128 stands for zero in the data rows.
Each row is a point on one of a few hidden curves, and its group is its curve. There are 2 groups. Groups are numbered from 0 in the order they first appear among the rows asked about.
Each row in order, then its group:
137 140 99 127 108 151 157 103 0
136 143 93 119 94 149 147 105 0
127 125 116 104 87 116 100 146 0
128 124 152 153 177 130 144 120 1
153 170 48 135 77 203 224 49 1
100 83 213 127 189 53 27 207 0
121 123 117 101 93 109 91 155 0
117 110 161 138 159 106 106 151 1
118 112 159 126 146 106 95 151 1
126 120 159 152 178 125 134 130 1
118 116 162 143 170 108 114 143 1
133 137 133 154 160 151 175 97 1
136 143 98 127 100 154 156 103 0
141 146 111 152 142 164 193 82 1
137 140 92 114 85 148 148 110 0
151 160 78 144 112 184 215 62 1
110 102 169 108 139 77 50 189 0
102 86 199 121 168 59 32 203 0
107 97 173 110 141 71 44 191 0
113 108 146 104 116 89 65 178 0
116 108 160 105 124 80 56 184 0
137 137 108 135 120 150 162 100 0
151 168 64 140 91 196 223 55 1
129 130 107 102 85 120 107 141 0
157 174 32 127 57 210 231 43 1
130 135 100 105 82 135 122 125 0
121 117 144 122 135 105 90 157 1
142 152 96 150 129 177 202 71 1
143 152 93 147 124 179 204 71 1
98 81 226 134 206 46 26 214 0
102 87 204 120 179 56 33 202 0
152 163 70 143 98 193 220 59 1
122 117 161 149 177 115 124 136 1
138 143 105 130 116 151 162 103 0
141 141 117 153 147 162 185 87 1
121 120 130 99 98 103 81 158 0
125 119 163 147 176 118 125 134 1
157 172 47 128 66 205 229 47 1
120 116 157 129 153 105 98 153 1
122 115 165 139 165 105 107 145 1
133 133 137 156 166 144 164 104 1
129 126 145 155 170 137 156 109 1
115 115 140 104 110 93 72 173 0
126 134 98 104 81 131 118 136 0
134 141 95 109 81 137 127 122 0
136 140 93 113 82 144 139 116 0
106 94 184 113 154 68 37 195 0
